Each row is where one point has got to under a steady rotation. How many ticks took it there?
The counts run from 0 to 608.
[ 14 -15   6 -33  16  22   6  12  -1  21   7  23  21  -4  -8 -12 -10   6
   4  -6   9  14   8   0  -5   3   0  10 -10 -18  34  21   5  -6  14  11
  -1  14   7   1  17 -12 -27  23 -10  13 -45  17  -3 -11  10 -15   2  -2
  31 -24  38   6  -1 -11  13  -1  -6  -9  -4   4   2  46 -14]	509
[-27 -23  16 -31   3  24  20  -5 -23  15  -6  16   9 -12 -28 -30   9  12
  23  -3   4  18  -1   4   2  -2   8   8 -12 -21   4   4  -5  12  11 -27
   4  17  -2   2 -17 -23 -10  13   9  13 -19   7 -28 -10  -8   6   1   0
  32  -9  -2  15  12  -6  49  38  -6 -36 -18 -10   1  14  -6]	136
[-14 -11   2   7  -7  26 -14  -4  20  21  21  41 -45  -2  -7  -5  25   1
  34  20  16 -14 -11  -8 -15 -18  18 -17 -43  33  -6 -10  25 -12 -13  -7
  -9  -1 -14 -30  -5  -7  12 -13 -11  -7  -3  11   7 -32  -5  -6  19   8
  46 -16 -15   9 -13   3  27  -5   8 -22 -12   7   0   0  -8]	230
[-26 -11  -7 -31   4 -15 -33  24 -17  -2   8   2  16   6 -18  -1  -4   6
   1  -5  15   3  25 -15   4  13  13  -7 -29  12  -4  18 -14   9  -4 -11
   8   8 -32   8 -42  -6 -15  15 -26  -3 -28  11 -14   3  22   5  14   1
   9  -2  24   4  36  11  36  16   8  18  27   0   1  15 -16]	65
[ 13  11  21 -19   3  -1  26 -10 -11   5   6   4  -6 -19  15 -11  -1 -17
  22   4  36  -1 -46  14 -10   0  25   7  34 -28  17  12  -5 -25 -27   7
 -10   9  14  34  32 -19  11   6   3  -5 -15 -10  -6  11 -24 -23  -7   2
  18  19   8  17 -15 -25  15  -2  18   5  -8  -4  19  18  -3]	528
[ 46  21   2   6   7   4 -25  47  23 -12  -4   1  30   1   1   9   8   4
 -16 -11 -24   0  -2  15  -5  22 -16  31   7  -5  -9 -13 -18   9  -5  14
   3 -12  -6   6   4 -23   0   2 -19  27 -17   3   9  -7   5   6  25   6
 -16 -46  10   9 -14 -17 -12 -35 -13   8  18  17   0 -27  14]	147
[  6  -6 -30  15  -1  11 -14  21   2   0  38   0  -4  14  -6  -4  -9 -33
 -12   8  28   7  17 -19 -34   5  20  12  -8  31  12   0 -12   2   2  29
  -5 -14   0 -14   5  12 -14  -2 -17  17   3   3   2 -20  49  -9   9  -3
  14 -17  46   1   7  -4   9 -15   4  32  21 -16   9  31 -14]	484
[  9  24  -3  18 -11  23   4  24  -1 -22   5 -33  28  -2 -27 -25  27 -26
  -6  12 -25  21  10  -4 -17   7   5  46  23  -7 -18 -30 -31  20  14  20
   6  -8  17  24   0   4 -14 -10  -4  42  22 -12   2   8  29  15 -13   3
 -15 -21   0   1   6 -15   1  15 -22 -17  -4 -11   4 -16 -11]	465
[ 19  -1   2 -19  15  37   4  14 -11   8  25  27  -3 -11 -18 -24   2  21
  30   2 -10  21   4  20  -5   3  12   4 -15 -15  23  12  12 -16   8  12
   9  -4  13 -28 -11 -25 -24   8  -8  21 -18  10   2 -21 -10   6  11  24
  48 -49   6  13  12 -17  20   9  -4 -26 -14  -5   6   4 -12]	284
[ -7  10  31  -6 -15   1  23 -13  -4  -6   9  14 -20 -23  22 -12  35 -18
  32  30  11  -6 -47   6 -14 -18  18  -7  14  11 -17 -11   4 -16 -32 -15
 -28   8   3  17   6 -10  14 -19   5  -8   1   0 -11  13 -29  -3 -22   7
  16  26 -21  22 -22 -20   7  11  13 -18  -1   9   5  -8  -6]	4
[ 14  22   5 -13  10  34 -11  11 -28  20  -2  29   0 -26 -16 -27   6  31
  26 -12 -13   0  11  45  -2  11  27  13   2   1  -5 -17  21   3 -28  26
 -25  -6  15   4  -5 -21  12  39 -26 -10   3 -12 -14  -3  19  11   5  -2
  13 -20 -28  17  10  -4 -11  18  19   8 -19   0  13 -19   7]	266
[  7  15  33   9  -8   8  38  15  16  -3  -7 -24   6  -4  -1   1  -3 -10
   9  14 -10   9 -32   0  11   6   3  50  30 -29  -4 -11 -22 -10 -21  26
   3  -2  18  37  22   2  17  17 -15  17 -17  -3  -1  16 -18  -8 -12 -15
 -16  -4  -3   4 -35 -24   5  -8  -8 -17  -4  -1  19   8  10]	224
[ 25   8   5 -35   8  22  -9  27 -39   5  11  28  31 -14   7 -34  -2  17
  16   7 -14   9  -1  29  -7   8  32   6  10   1   2  -3  -3   3   0   5
 -20  13  18   0  -1 -50 -21   5  -4  30 -10  -1   5 -14  -8  13   2  36
  15 -39  12   3  21 -13  -9   9   7  -3  -2  13   2  -6 -18]	114
[ 11   9   5  31  -3  -1  22  24  26  -3  33 -26 -12  -8   1  -3   9 -14
   8  23  -5   8  -7 -15 -10 -18   2  42   6   9  23 -20 -13 -16 -31  49
  14 -33  12  -4  22  17  16  -6 -34  10   6   9  29   9  -4 -14   4 -17
  -7 -11   4   5 -37  -7   8 -22   7   9  15  -3  27  23  -2]	449
[ -2   0  24   6   2  -2   7  25   4  23  28  13   8 -12   2  -9   2  31
  17  -5 -24  -2  20   7  11 -12  16  23 -33  -3   2 -17  -6  -5 -37  26
  -4  -4  25  -1   8  -3  30  -3 -49 -26  -1  -3  25  10   5 -20  12  19
  -4 -27 -17   5   9   3  22  -7  18  13  -1  19  20 -27  15]	470
[ -6   6  -1  -3  -6  20 -12   3  -3  11 -22   7  -1  -8 -21 -23  23 -13
   9   2   1  -8   7   8  -5   3   8  24   6  15 -46 -36   4  19 -20   6
 -36   3 -16  27  -2  20   7   3  -5  -4   9 -16 -32  15  42   4 -16 -21
  -8  24 -23  20  -3   0 -11  46   8 -10  -9 -13 -11 -12  -3]	515
[  1   3   4  19  -4  10 -18  18  27  39   3  42  -8 -19 -16   4  -1  21
  -1  11  -7   7 -10 -11  36 -30  17  30 -30  26 -17 -31   5  14  -3  10
  17   3 -19 -15  -6 -10  10  38 -49  -5 -13   6  14 -13  -1  -3  12 -23
   7  -9 -20   1 -12 -20  23  -5   6 -14   3  20  -5  -1  12]	247
[  9 -10   4  25  -6  38  17   2  48  14  28  13 -31   0   5   4  18 -10
  10  13   6   6  -5 -11 -21 -12  -6  22 -12   7   4   3  -6 -12  10  14
   5  -9  -2 -34  18  13   8 -17  -3  18  -6  15  27 -24  -4 -16   9   1
  18 -34  -4   4 -35 -29  14 -14 -17 -40 -18   6  -2  18   4]	602
[ -1  -9 -10  -9  19   3 -20  -3  -7  27  10  53 -15  -5 -10  -4  -5   4
  20   0  49 -17 -10  14  -7  -2  39 -22 -12  29  -9  10  17 -20 -16  -5
 -27  10 -13  -2 -13 -14  -1  15 -12 -21 -18   4 -10 -20   9 -15  23   4
  33  -4   3  14  14   2  12  -7  23  20  10   4   0  13   4]	607
[  0   7  11 -12  -3 -16   3  15   3  13 -11  11  28   5   7   6  -3  -3
 -34 -15  13 -10  -3   4  -5   2  10  28  33 -20 -16   5 -26  16 -22  12
 -25  18  20  36  30   8  13  -3 -32 -15  -8 -24  -9  30  38 -23  -4   3
 -23   9  15  18  14 -14  16   9  15  19 -10  18   3  -2  14]	392
[ 18   7 -16  -6  11 -17 -39  10  10 -28   9  -4  -9   0   2  14  14 -10
  21   6  29 -20 -17   5 -15  16   1 -13 -25  31   5   5   7 -16 -32   5
 -12 -17 -29  -1  -7   7  22 -10 -17  -8  -3  21 -12 -15   4  -5  20 -11
  18   4  12  14 -26   3  -6 -25  15  18  34  -4  -7 -16 -21]	28
[-14  -9  15  -9 -13  44  55 -13  -1   4  34   4 -15 -10   4 -38  20 -17
  38  15  16  -1  -4  -3 -20 -14  24   9   2  -6  18  -8   6  -9  -4   7
 -23  -5  29  -1  33   7   5 -13  10  -4   1  12   8   8  -4  -9  -7  11
  30   0   6  10 -10 -18   5  11  -3 -20 -23  -1  17  46 -24]	208
[ 13  17 -16 -20  16  -9 -30   6  -9 -34  -5 -12   9  -6 -28   0   0  -5
  14  -7  36   0 -35  25 -16  37   9  -7   8 -12   1  19 -16 -19 -15   0
  -3 -10 -30  28 -23  -4  -9  13   5   9 -24  10 -28  -7  -2  16  18  -6
  29  -9  18  22 -15  -3  12 -29   2   9  22 -35   5  -7   3]	405
[ 17  18   7  -8  -1  15 -28  27 -15  24 -13  34   9 -21 -11  -9   3  14
   5   7  -5   4 -18  12  29  -8  36  23  -3  30 -40 -25  -5  12  -7  -4
   3  21  -3   9 -21 -39  -3  25 -38   7   4  -9   0 -10 -12  12   1   6
  -9 -13 -29  -4  22 -22   9  18  11   4   3   8  -9 -35  13]	418
[ 19  16 -19  20  -9  -9 -12  13  14 -25  23  -6 -11   4  12  10  27 -31
   7   3  16  -4 -28  19 -38  12   4  -3   3  30 -17  -2 -23 -11 -25   2
 -22 -15 -13   8  -1   0  24 -47   2   5  14  10   6 -10  10  -4  11  13
   4  -9   5   4 -22  -9 -10 -39  -6  23  18   5  -1 -34  -5]	502
[-13 -13  33 -26  -3 -19  11  10  15  14   2  31   2  -8  10  14  12  15
  17   6  12  -7 -10 -15  21 -21  -1   0 -35  -5   5   1  16 -11 -22  -8
  -4  13   5  18  31  -3  29  11 -39 -32 -33  13   3  24 -20 -28  -4  -1
   4  20   2   8 -11   0  25  12  20   6   2  21  -5   4  -4]	323
[  2   7 -12  16 -11  17 -14  30  16 -14 -16 -16   8   3 -24 -14  12 -29
 -33  -5  -3   5   3  -5 -24  12  -2  37  29   8 -33 -16 -38  28  24  -2
 -12   6 -15  24 -12  15 -23   7  -4  30  -6 -10 -17  -4  48   7  -8 -13
 -20 -10   6   9   2 -12   0  25 -34 -13  -5 -13 -10  -8   4]	464
[ -9   9  19  -4  -2  -8  -5   8  27 -38 -22 -18   8  -1  -8  14  36 -16
  -3   2   9   0 -25   1  -8  19 -31   5  16 -27 -18  -5 -21   7 -11 -20
  -9   1 -28  35   4  16  25 -31   9  -6   1 -10 -21  16   7  -1  -1   8
 -11   5  -8  18 -19 -14  11  15 -21 -31  -9   2 -20 -40   2]	274
[ -3 -26  22 -33 -11  16   9  23   5  28 -11  44  30   4   0   1  10   6
   1  -5  -4   3  13 -14  14 -17   7  16 -19 -13   3  12  -9  16  18 -10
  -4  42  15   9  27 -26 -12  12 -16   4 -25   6  -4   9  -1 -21  -4  12
   3 -10  28   7  25 -19  24  19 -10  -5 -12  22 -15  17  -5]	340
[  4  -6  15 -38   6   9   4  22  -2  -1   2  31  25 -20  -4 -18  17  24
  25 -12 -20  -7  24   0  20  -4 -15  16 -18   1  15  -6  26  -2  -7  14
  -9   6   2   7  46   4  10  17 -20 -22 -28  22  -1  26  16 -14  -7   1
   9   4  24  17   0   0 -12  17   7  13   4  19 -12  21 -33]	492
[ 51   8 -18 -12   5  42 -16  26  -2  20   3  42  16 -13  -1 -23  -5  -6
  -8  -8   3  11  -7  29  -7  11  21  19  22  14  -2   3   1  13   8  13
 -14  20  11 -10   3 -28 -31  13  -6  22 -13   7   9 -18   7   0  21  18
  13 -51  20   2   8 -26 -19  -9  -9   8  -5  11   6   5  -6]	113
[ 26  18   0  21 -16  24  24   1  11   1  26 -13 -14  -4   2 -30  13 -29
  -1  25   6  16 -24  14 -38  -6  15  24  35  -5   3   1 -27 -11   4   9
  -2  -4  32   2  11  -8 -13 -18  10  47   0  -6  11 -18  -5  -6  -6  12
   6 -29   6  -2 -22 -30   8 -15 -17 -25 -18 -11  16   4   7]	431
[ 17  33 -15  12 -13 -17 -39  39  -3 -23  -6 -17  17  -7   0   1   5  -7
  -7   3   0   1  -8 -10   3   7  17  27  -3  34 -35 -34 -19  15 -14   9
   2  -6 -31  23 -12  -4   2   6 -30  24  11   8  -7  -3   9  12   0  -7
 -29  -6   7   1 -11 -19 -11 -17   0  29  39  -1  -9 -28  -6]	519
